In the data rows, the value 128 means zero.
Some points:
[ 98 177  53 144 127  87 141 155 154 174 132 125 108 200 203  94 152 138
 196 151 128  97 112 191 161 158  71  99 158 119 141 210 157 107 134 191
 195 194  98 138 147  63 129 104 123 190 121 158]
[ 32 119  82  85 172 107 179 161 125  94 160 149 191 150  13 114 199  91
 103  79 176 140 146 187 153 116 137 103  95 139 157 128 133 127 112 159
  78 117 160  69 108 166  96 112 128 110 138 140]
[ 99 125 122 110 121  83 137 117 115 136 127  95  69 154  48 104 150 138
 168 167  61 126  98 109 165 159 184 133 133 145  53 129  76 139 126  50
 117  55 152 150 146  86 165 147  71  89 142  77]
[121 171  81 114 177 167 105 179 104 170 134 223 124 117 154 130 178  80
 158 221 134 140 165 119 141 143 183 179 127 148  70 197 127 153 186 196
 195 153 104 174 101  90 106 120  98 154 154 150]
[150  77 110 120 118  89 101 122 131 143 139 154 179 134 107  55 134  95
 150 151 136 140 174  74 127 126 188 157 176 124 200 115 180 113  92  56
 125 206 157 138  86 176 150 112  79 140 109  46]
[118  83  99  55 130  85 113 149 219 166  89 149 160 117  96  76 119 152
  28  96 113 134  92 128 121 111 146  99  80 178  98 135 150 163  92 106
 138 157  87 127 110 152 104 186  89 222 118  98]
[140 126 137  71 164 198 192 134  81 211 140  49  64 108 176 101  87 173
 158 176 131  94  99  91  95 129 140  81  86 182 134 155 158 110  99 129
  76 197 148  80 143 112 174 105 117 117 188 166]
[154 104 217 132 151 186  70 133 128  80 144 100 104 110  87  71 124  69
  67 123  87 166 154 197 140 134  82  72 162 174 120 119 121  90 143  87
 187 163  61 152 122 113  87 125 220 127 158 159]
[134 101  76 169 122 119 141 139  97  66 196 108 118  84 162 143 136 179
  80 157 215 112  80 142 132 153 121 152 191 185 123  96 124  95 149 106
 118 102  58 106  36 100 140 255  89  91 162  85]
[101 168  82 178  70 112 108 140  73 152  97 185  86 106 161 160 161 110
  89 111  94  93  65  93 159 133 167 112 167 102 147  64 146 220 152  94
 123 201 166  83  73 136 107 157 179  90  75 185]
[ 95 127 124 142  81 109  77 175 220 109 226 106  58 157 193 150 157 128
 152  94 118 153 165  83  91 118  78 110  65 115 183 137 134  94 137 112
 101 139 165 170 113 107 121  90  87 186 212 211]
[104 108 173 107  90  77 116 161 104 102 134 113 207 115 165 123 113 115
 125 170  94 110 104 160  80 100 100 161 121 194 160 123 111  79 163 162
 173  97 152  77 167 196 122 135 103  84  60 147]
[ 79 105 146 154  74 189 125  78 111 138  84  79 136 153  64 158  85  89
  51 128 162 180 203  82 179 141 100 150 154 128  49  95 127 141 118 157
 102 134 189 100 109  47 154 127  59 119  66 140]
[190 120 128 208 113  95 236 220 193  92  41 142 129  99 112 205 114 159
  94 198 140 171 162 139 123  96  91 143 162  89 121 217  93 124 131 113
 105 182 156  99 168 157 225 126 177 118 243 156]
[125 124 119 162 144 128 163 153 169 150 188 101  89 161 152 168  78  51
 149  70 163 202  59  95  58 123 119  81 141  73  68 220 187 147 158  85
 176 132 126 159 144 196 171 104 100  93 150 170]
[150 150 166 153 113 185 187 133 149 193  92  82 154 149 193 113 171 133
 106 125 135 100 141  78 136 143 160 170 143 112 172 176 125 132 129  84
  81  56  28 160 160 126 102 105 101 141 119 207]
[159 194 134  95 157  91 101  85 125 100  65 102 185  71  99  94  84 115
 189  84  58 151 163 156 127  99  85 181 121 153 155  60 128 102 144 104
 153 149 111 111 148 161 114 176  90 122 144 190]
[118 163 109  98 108 189  97  58 134  82 138 210 168 135 172 113  67 108
 121  86  79  79 169 167  94 158 151 141 145 199 109 129 104 166 163 178
  73 183 101 106 213 217 165 138 132 116 151 114]
[175  66 139 115 191  70 166 113 116 134 242 134 187 192  71 181  57 132
 113 175 146  47 112 119 166 140  75 163 129 110 103  70  49 167 160 120
  88 167 155 226 172 109 121 141 164 174 111 141]
[139 144 111 206 201 104  69  96 147 119  91 121 118  84  94 158 112 127
 126  73 123  91 151 171 121 170 154 161  32 112 160 140 120  56 131  90
 147 135 140 114  96 129 138  88 133  76  69 116]
[134 242 137 111 150 160  59 121  89 114 148  72 108 236  76 164 117 187
 123 224 136 225  50 102 196  72 100 164  92  97 191 143  63 210  55 137
 156 137 113 188 130 163 151 131 126 104 123  66]
[115  79 164 111  90 117  70 115  96 181 109 181 135 124  58 126  94 197
 144 158 168 123 140 153  78  99  61 120 102  93 142 118 163 130 146  99
 104 149  69 103 130 120  40 106 112  53 166 118]
[125 116  89 103 169 162 188 106 121  66 105 189 113 105 138 155 125 106
  88 101 134  94  66  95 110  56 158  45 207 136 208 117 139 174 107  98
 168  80 125 121 168  14 151 105  70 120 119 117]
[122 121  71 180 132  72  97 136 107 125 180  43 154  90 162  87  79  90
  99 169 107 164 156  97 177  92 177 111 125 114  77  99 174 188  47 180
  94  59 125 115 173  98  91  99 184  96 121 101]
[121 228 224 137 124 105 212 104 107  95 177 151  89 132 120 106 136 115
 137 142 189 167 173 103 107 136 116 122  84 133 124 121 158 107 255 174
  87 110 145  94 130 101  95 162 156 143 106  60]
[159 149 164  93 178  81  99 132 186 144 115 185  90 126 201 104 175 133
 188 117 154 126 170  69  85 135  93 100 184  97  98 152  58 166  40 172
 154  78 167 112  89 120  85 189 166 145  90 208]
[161 142 117  75  78 128 191 124 158 141 134 164  81  95  90 106 123 172
 108 116 152  75 117  60 198 199  81 136 138 116 159  71 160 120 115 151
 224  83  97 127 140 129 217  39 173  82  86  96]
[149 123 206  61  91 121  99 104  81 104 133 165 196 116 163 118 125  78
 132 103  99 101  91 174 137  79  97 168  40  71  86 144 152 102 138  84
 113  94  96  93  84  73 170 109 133 130 136 113]
[113 129 125 104 118 148 141  59 164 164 147 148 144  91 102 174 101 145
 142 169 164 134 111 168 141 116 176  17 141  30 110  88 108  50 146 123
  96  98 110 135  97 197 107 132 137 201 107 130]
[ 95 121 157 164  86 186 120 112 126 108 114 128 130 124  77 180 135  69
 157 122  85  39 119 137 156 106 117 172 119 117 165 156 166  90  65 107
 157 117 180 183 132 156  71 189 185  84 155  68]
[134  70 116  68 171 159 122 124 109  98 126 155  78 204 176 153 137 185
 119  87  82 200 169 161 154  21 140 190 154 209  81 101 165  62 132 121
 100 124 132 136 168 178 132 115 179  98  81 123]
[163 102 113 143 100 159 104  95 152 148   8  61 126 100 141 120 217  73
 146 127 177 102  32 118 140 141  92 127 127 141  81 110  80 160 156 123
  61 132 146 114 141 133  94  69 128 110  92  87]
[111 124 109 163 121 162 100 110 125 150 161 112 166  97 202 131 174 250
 166 105 120 132 175 149  99 180  80  80 127 181 136 202 163 178 135  86
 161  72 229 159 121  95 184 116 152 195 155 159]
[136 109 131 127 119 160  84 184 150 147  73  55 185 161  72 151 108 108
 202  71 131 133 149  48  76 169 222 123 153 166 164  79 129 116 149 184
 110 139  64 104  89  89 168 163 171 121 144 115]
[ 99  99 205 211 164 139 141 154 121 140 134 147 115  86 144 124 149 164
 168 108 205 130 117 163 122 132 215 185 141 124  95  95  76 136  45 181
 197 142 145 149 160 146 106  85 118 237 127 175]
[ 97 133  86 144 127 106 106 145  29 100  85 145  71  92 131 114  95 136
 114  86  60 103 152 125  79 162  89 136 126  87 133 149 107  98 139 149
  98  77 131 115 151 170  78 110 123 175 112  52]
[220  95 117 124  95 101 179 112 122  98 127 106 123 158 161 115 170 143
  78 100  81 162 137 234 113 190 189  90  86  43 160  74 123 124 143 191
 104 125 148 149  70 117 106 153  85  83 125  89]
There is one direction along which these points spread out most. Take the direction at right angles to it along which they spread out most. Go by this last direction. How far along it is each point below, from 0 to 99? The average is 50, and the first point in the table lies past the average. One standard deviation of the points above along it is 16.
[149 123 206  61  91 121  99 104  81 104 133 165 196 116 163 118 125  78
 132 103  99 101  91 174 137  79  97 168  40  71  86 144 152 102 138  84
 113  94  96  93  84  73 170 109 133 130 136 113] 65
[101 168  82 178  70 112 108 140  73 152  97 185  86 106 161 160 161 110
  89 111  94  93  65  93 159 133 167 112 167 102 147  64 146 220 152  94
 123 201 166  83  73 136 107 157 179  90  75 185] 38
[159 194 134  95 157  91 101  85 125 100  65 102 185  71  99  94  84 115
 189  84  58 151 163 156 127  99  85 181 121 153 155  60 128 102 144 104
 153 149 111 111 148 161 114 176  90 122 144 190] 77
[ 95 127 124 142  81 109  77 175 220 109 226 106  58 157 193 150 157 128
 152  94 118 153 165  83  91 118  78 110  65 115 183 137 134  94 137 112
 101 139 165 170 113 107 121  90  87 186 212 211] 66
[ 79 105 146 154  74 189 125  78 111 138  84  79 136 153  64 158  85  89
  51 128 162 180 203  82 179 141 100 150 154 128  49  95 127 141 118 157
 102 134 189 100 109  47 154 127  59 119  66 140] 26
[140 126 137  71 164 198 192 134  81 211 140  49  64 108 176 101  87 173
 158 176 131  94  99  91  95 129 140  81  86 182 134 155 158 110  99 129
  76 197 148  80 143 112 174 105 117 117 188 166] 47
[122 121  71 180 132  72  97 136 107 125 180  43 154  90 162  87  79  90
  99 169 107 164 156  97 177  92 177 111 125 114  77  99 174 188  47 180
  94  59 125 115 173  98  91  99 184  96 121 101] 30
[136 109 131 127 119 160  84 184 150 147  73  55 185 161  72 151 108 108
 202  71 131 133 149  48  76 169 222 123 153 166 164  79 129 116 149 184
 110 139  64 104  89  89 168 163 171 121 144 115] 49
[ 32 119  82  85 172 107 179 161 125  94 160 149 191 150  13 114 199  91
 103  79 176 140 146 187 153 116 137 103  95 139 157 128 133 127 112 159
  78 117 160  69 108 166  96 112 128 110 138 140] 55
[115  79 164 111  90 117  70 115  96 181 109 181 135 124  58 126  94 197
 144 158 168 123 140 153  78  99  61 120 102  93 142 118 163 130 146  99
 104 149  69 103 130 120  40 106 112  53 166 118] 58
